Each row is where one point has got to under a steady rotation. How many ticks took it there?
The counts run from 0 to 230.
[ 12  27 -12 -54 -51  27 -27 -15 -44  11 -30   4  19  23 -26  12  36  -6
   9   0  -9 -39 -10   0  17  22  -1 -19  50  -2 -20  38   4  -1  47 -11
 -48  13  36 -23 -14  -2   8  13 -24 -44 -53  32 -33 -37 -19] | 128
[ -2  23  15  -7 -10 -27  21  32   0  50 -31   6 -36  10   9 -19 -21 -14
 -19   8 -15  -4   7  -2   1  59  72   4   9 -28 -19  57  -8 -37  -3 -22
 -14  39  54 -41 -32  17  16  35 -20 -33 -32   0  50 -11 -15] | 8
[ 38   4  -7 -20   8 -26 -17  -1   8  48 -17 -23 -15  14   9  -5  -9  -5
 -35  25 -35 -21  20 -20 -10  29  51   9  40  -6 -35  60  -6 -19  35 -21
 -25  27  45 -52 -38   5  29  -2   1 -44  15  -5  -5 -23 -11] | 176
[  4   2 -22  16  -9  -6  -2  15  19  23  -5  -3  -5  17  17 -46  -9  -1
 -13  -8 -21  -5 -13  31  -1  53  40  -3  14  -6 -28  44  10 -73  57 -20
 -34  43  48 -39 -28  20  10 -11 -15 -53 -14 -12  10 -50 -45] | 189
[ 19  40 -12 -32 -18  -7 -19 -12 -23  31   7  12   4  17   3 -18  47  36
   3  54  -6 -22  30   0   1  -6   1  -6  37 -23 -24  -1  -3 -22  74  -1
  -8  39  15 -60 -35   5  -8  23 -38 -48 -16 -24 -11 -48 -32] | 144
[ -4  48 -11   4 -37  11  22   7   5   8   7 -23  -1  37 -31 -38  12   8
 -13  19 -13 -18 -35  18  -6  10  60 -24  33  -5  18  50 -25 -36  37  -9
 -21  24  30  -8 -29  17  23  27 -15 -44 -78 -11   0 -14  -3] | 212
[ 39  32 -13 -23  16  -5  15  24   3  12   5  12  -7  37  14   7  -9 -32
 -22   6 -33  23  22  11  -5  20  56  15  20  -4 -30  32  28 -44  39  10
 -41  34  27 -90 -20  50  21  -3  13 -22 -18  15   0 -28 -19] | 36
[ 12  11 -23 -64  12   8 -18  18  12  11 -52  19  22  17  11  30 -18 -16
   7  29   4 -18  21   1 -27  33  45  43  46 -15 -25  52   2 -10  16  -5
 -44  36  48 -56 -42  13  -7  -1 -36 -51   0   7 -12 -32  -3] | 138
[ 12  34   7  -6  22 -16  12  13   5  23 -22 -50 -13   2  -9 -14 -16  -2
  -4  32 -17  -4 -20  17   2  13  53   7  62   1 -43  49  -2 -27  19 -37
 -38  22  27 -58 -36  22  30  26  20 -51 -32  14  25 -28 -21] | 22
[-13  22 -28  -9 -34  -9   6  23   8  30  18  20  16  20  34 -54  24 -27
   6  31 -19 -13   2   5  10   2  56 -44  19 -15 -29  24 -36 -16  80   2
 -17  49  33 -34 -31  -9  -2  -2 -25 -29 -47  -5  -3 -37 -11] | 3
[ 26  40  14 -64 -57 -12 -19  26  -2   3 -24 -14  14  37  -9  18 -13  30
 -19 -20 -13   0 -18 -11 -21  32  45  12   6 -18   5  30 -29  13  27 -11
 -36  21  22 -33   2  43  -7  16 -69 -16 -17  -2  -9 -56  21] | 96
[ 20  24  11   1 -33 -14  -9 -13   8  56 -21  -1  -1  26 -18 -60  22  41
 -20  25 -13 -36  -9 -27   0  55  41   5  16 -26  -7  31 -31 -15  34 -20
 -14  35  33 -39 -18  16  33  10 -32 -37 -44 -16  13 -43 -24] | 173
[  0  27   1 -33 -53 -11 -36   0 -23  49 -17  17   4  37  19   0  30  41
   3  10  -9   7  14  13  -1  11 -11 -11  14 -22 -28  14   8 -10  52  -3
 -14  36 -15 -64   2  44  15  24 -51 -40 -13 -10  17 -43 -34] | 119
[  3  57 -16 -19 -30 -13   7  33  -9   7  27  -8   0  75  23   4  -2 -12
 -21  26 -16  23  29  23 -16 -17  42 -17   3 -19 -36  35  -9 -33  57   9
 -10  22  32 -61 -22  38 -27  19 -17 -23 -28   8  14 -36   9] | 221
[  4  42 -24 -51 -21 -11 -40 -15 -15  27  -7   4   7  -7  22 -23  39  29
 -16  52  11   1   8  11  -6  20  19 -20  24 -34 -11  31 -25  -1  67 -14
 -10  32  34 -54 -29 -15 -17  10 -55 -44 -13 -29 -22 -37 -42] | 143
[  5  78 -29 -16 -35  23  16  12   1  14   2 -35  11  62 -11 -13   7 -12
  -7  -5 -19  24 -19   9 -13  10  33 -14  21 -23  22  33 -31  -5  54  -2
 -14  38  15 -19 -15  53  -4  32 -47 -25 -54 -11   7 -21  11] | 57
[  6  73   0 -31 -49 -17  10   3 -45   2   2 -22   5  41   2 -13  22   1
 -42  12  -8  39   1  38  17  11  43 -27  30  -1 -39  25 -18  -9  30  -8
 -38   6  19 -57  -2  31   1  19   6  -4 -40  40 -20 -38 -22] | 65
[ 36  53   4 -21  -2  -4  16  28  -8 -11 -15 -26 -11  -3 -17 -11  17 -11
 -24   5  -6   5 -25  13  -4  53  38   9  50 -21  31  32   6 -29  66 -22
   0  21  29 -51 -31  36  11  35 -25 -13 -32 -27   7 -60  10] | 59
[ -9  39 -22 -29 -13  27  11  12 -19  18  -5  -2  28  -7  -6 -14  -6 -10
  -3  17  -2 -12 -27  -1  11  45  43  20  16 -21 -31  37  10 -32  31 -24
 -19  56  52 -14 -41 -36 -37  10 -25 -51 -47  31  12 -44 -47] | 0
[ -1  35 -29   0   6  -5  10   5   3  13 -17 -40   2  24 -11  -1 -32 -15
   0  12 -21   2  -3  30  -8   9  69   4  53  10 -40  62  -2 -31   2  -8
 -49  41  31 -38 -29  21  32  29  30 -53 -35  22  20 -20 -37] | 23
[ 19  42 -33 -48   0  15  13  15 -11  16  18 -25   1  21  12  13 -11 -31
 -25  -4  -8 -15  11 -43   2  36  43  -2   1 -34 -63  48 -10 -15  46   4
 -51  35  58 -55 -18  -4  -9 -18 -19 -12 -17  25 -11 -30  -2] | 12
[-19  55   9 -46 -21  -9 -13  45   4   6   4 -37  11  38   3  -3  18  23
  15   2   5  41 -21  43  -5  -3  13  -7  26  -9 -50   7  -6   3  63 -22
 -33  31  -4 -32   2  53  -8  17 -40 -36 -29   7  13 -53  -4] | 81
[-24  25 -22 -18 -41  32 -29   8   2  56 -10  -4  27  17   2 -16   9  28
  29  37 -15 -33  -5 -14   3 -13  28 -26   4 -12 -39  24 -11   0  68   0
 -23  50   8 -35 -30   9  19   3 -41 -49 -55  -1  20 -26 -26] | 157
[ 42  17  25 -67  -6 -32 -10  45   9  30 -45   8  -3   2  -9   1  17  12
  -5   6 -23   4  -6 -18   1  27  18  30  34 -29 -35  23   2  19  39 -59
 -37  22  17 -40   2  10  -6  31 -54 -27  -6  -7   9 -47  -4] | 122
[ 15  32  -2 -43 -37  23 -21   8 -30  27 -18 -35   4  17  -3  13  43  -6
 -25 -18   2  12 -11   8  21  65  11   2  39   4 -25  -5  -7  -1  73 -27
 -27  28  31 -46 -15  43  33 -26  -2 -13 -28  35 -23 -62 -29] | 89
[ -1   8 -31  17 -15  -6  -7  14  21  26 -18  29   5   6  12 -46  -4 -20
  -7  -1 -40  -3  -7  34   0  27  69 -20  25  -9  -2  67  -7 -51  29  -1
 -31  56  50 -31 -31   7  16  20 -18 -49 -34 -23   6 -25 -35] | 188
[  1  28  18 -48 -29  -1 -13  14  20  28 -44  19 -16  57 -10  -1  15  15
  -4  40   4 -25  -9  18 -21  26   8   8  27  -8 -19  63  16 -10  27 -28
 -35   1  35 -52 -29  52  24  22 -30 -63 -15 -16 -11 -19  15] | 136
[  5  27  -8 -20  -7  -5  24  25  -8  51   1   3  -9  23   5 -13   4 -60
 -21  14 -22   6   3   3  20  29  47  -4  30  -6 -59  44   0   4  32 -40
 -44  29  57 -50 -28 -15 -20   5  14 -27 -26  45   0 -18 -18] | 192
[ 17  44 -34 -28  -8 -16  26  25   3   5   0 -16  12 -16   6 -18  -9 -11
 -16   5 -29  23 -16  17 -23  25  95  -1  24 -23   9  28 -18 -25  24  19
 -29  68  13 -36 -16  16  22  20 -39 -21 -43 -11   7 -10 -21] | 226
[ 33  20  -9 -26   5  -8 -19  -6 -11  52 -14 -32  -9   5 -13   7 -27  10
 -33  24  -9 -16  16 -18  -6  19  43  28  40 -13 -43  58  22 -19  18 -37
 -20  38  39 -55 -40   4  18  -4  10 -53   2  20  11 -25 -27] | 177
[  3  18  -5 -38 -57  -4 -42   4 -23   2 -31  32  41   9  22 -17   7  -6
 -13  21 -20  11 -18  45  10   5  36 -34  41  -6 -10  25  -7   1  68 -16
 -32  13  30 -44   1  18 -26   8 -32  -2 -29  16 -30 -67 -29] | 104
[  5  24   6 -13 -20  -8   4  29 -15  32 -19 -42  -7 -42 -17 -13  -2  15
 -21   6 -19   7 -45  15  18  34  69 -16  36   0 -14  20   0 -30  27 -31
  -9  47   7 -32 -29  36  53  17   8 -28 -52  11  29 -31 -30] | 47
[  5  43 -15 -27 -52  31 -38 -22 -45  11 -44 -14  29  -5 -12  11   9  30
  -6   0  -8  18 -26  38  12  34  14  19  37 -13   7  23  22  -5  38 -23
 -23  26   7 -33 -10  25  -7  22  -9 -29 -36  23 -21 -50 -50] | 102
[ 22  74  11 -39   9  -2  43  49 -12   8   3  -8   6  22 -38 -10   4   5
  -6  31 -21   0 -23 -12  -1   3  54  42  18 -26   0  -1   6  -6  28 -30
 -19  34   7 -52 -18  14 -16  42 -10 -28 -69   9  27 -28   9] | 224
[-13  38 -44   1 -17   4   0   6 -17   8  -9 -37  13  34   6   0 -43 -24
 -15  -9 -22   2  13  30  -1  16  71  -2  39   1 -33  73  -6 -39  -4  -3
 -37  38  39 -19 -28  10  -3  20   3 -56 -31  35  20 -29 -34] | 24
[ 20  14 -24 -28 -34   7 -20  15 -19  13 -28 -19  10  10  14  10  18  -3
 -21 -31  -7  21  -1  19   4  70  33  -7  43 -10  -4   4 -20 -27  56  -3
 -32  45  27 -24 -12  41  30 -25 -33 -10  -6  28 -28 -59 -38] | 88
[ 19  45 -25 -12 -29  -8  -4 -11 -32  12   0  -4   1   8  10 -27 -22 -28
 -35  -6 -29  -5 -12  -9   8  26  42 -32  10 -11 -43  78   3 -33  43  -3
 -45  -2  48 -62  -2  13 -21  18   0  -1 -32  15   1 -56 -21] | 205
[  9  21  -9  -8 -10  10  15  14   7  37   6   4   0  43  -7 -33  15 -38
 -20   4 -16 -14   0  14  21  20  29  13  21  -1 -65  41  22 -19  48 -32
 -44  34  54 -59 -20  10  11 -13  30 -33 -37  30 -21 -30 -21] | 191
[ 15  52 -12 -20  16 -15  19  29  -4  13  10 -21  14  35  -4  -4 -12 -10
  21  34 -30 -10   2 -12   0 -49  43  -5  46   1 -66  20 -25 -11  37  -6
 -39  31   5 -55 -17   4 -22  36   6 -45 -53  40  27 -44 -11] | 208
[ 39  36  20 -76 -26  -7 -15  26   4  -7 -28 -33   6  11 -19   4   9  38
 -22   7  -5  -5 -29 -14 -27  37  37  10  23 -22 -10  29 -17   6  35 -24
 -36  15   9 -33  -2  45  11   5 -54 -15 -28 -13 -25 -53  21] | 97
[  8  51   6 -47 -13 -12  23  57  -6  -3 -31 -15  -1 -14 -25  14  27 -23
  -7  -7  -2  10 -20  25   1  43  44  24  62 -22  26  18  -2  -3  37 -42
  -6  35  25  -6 -22  10  -4  49 -46 -52 -34  -8  16 -42   4] | 84
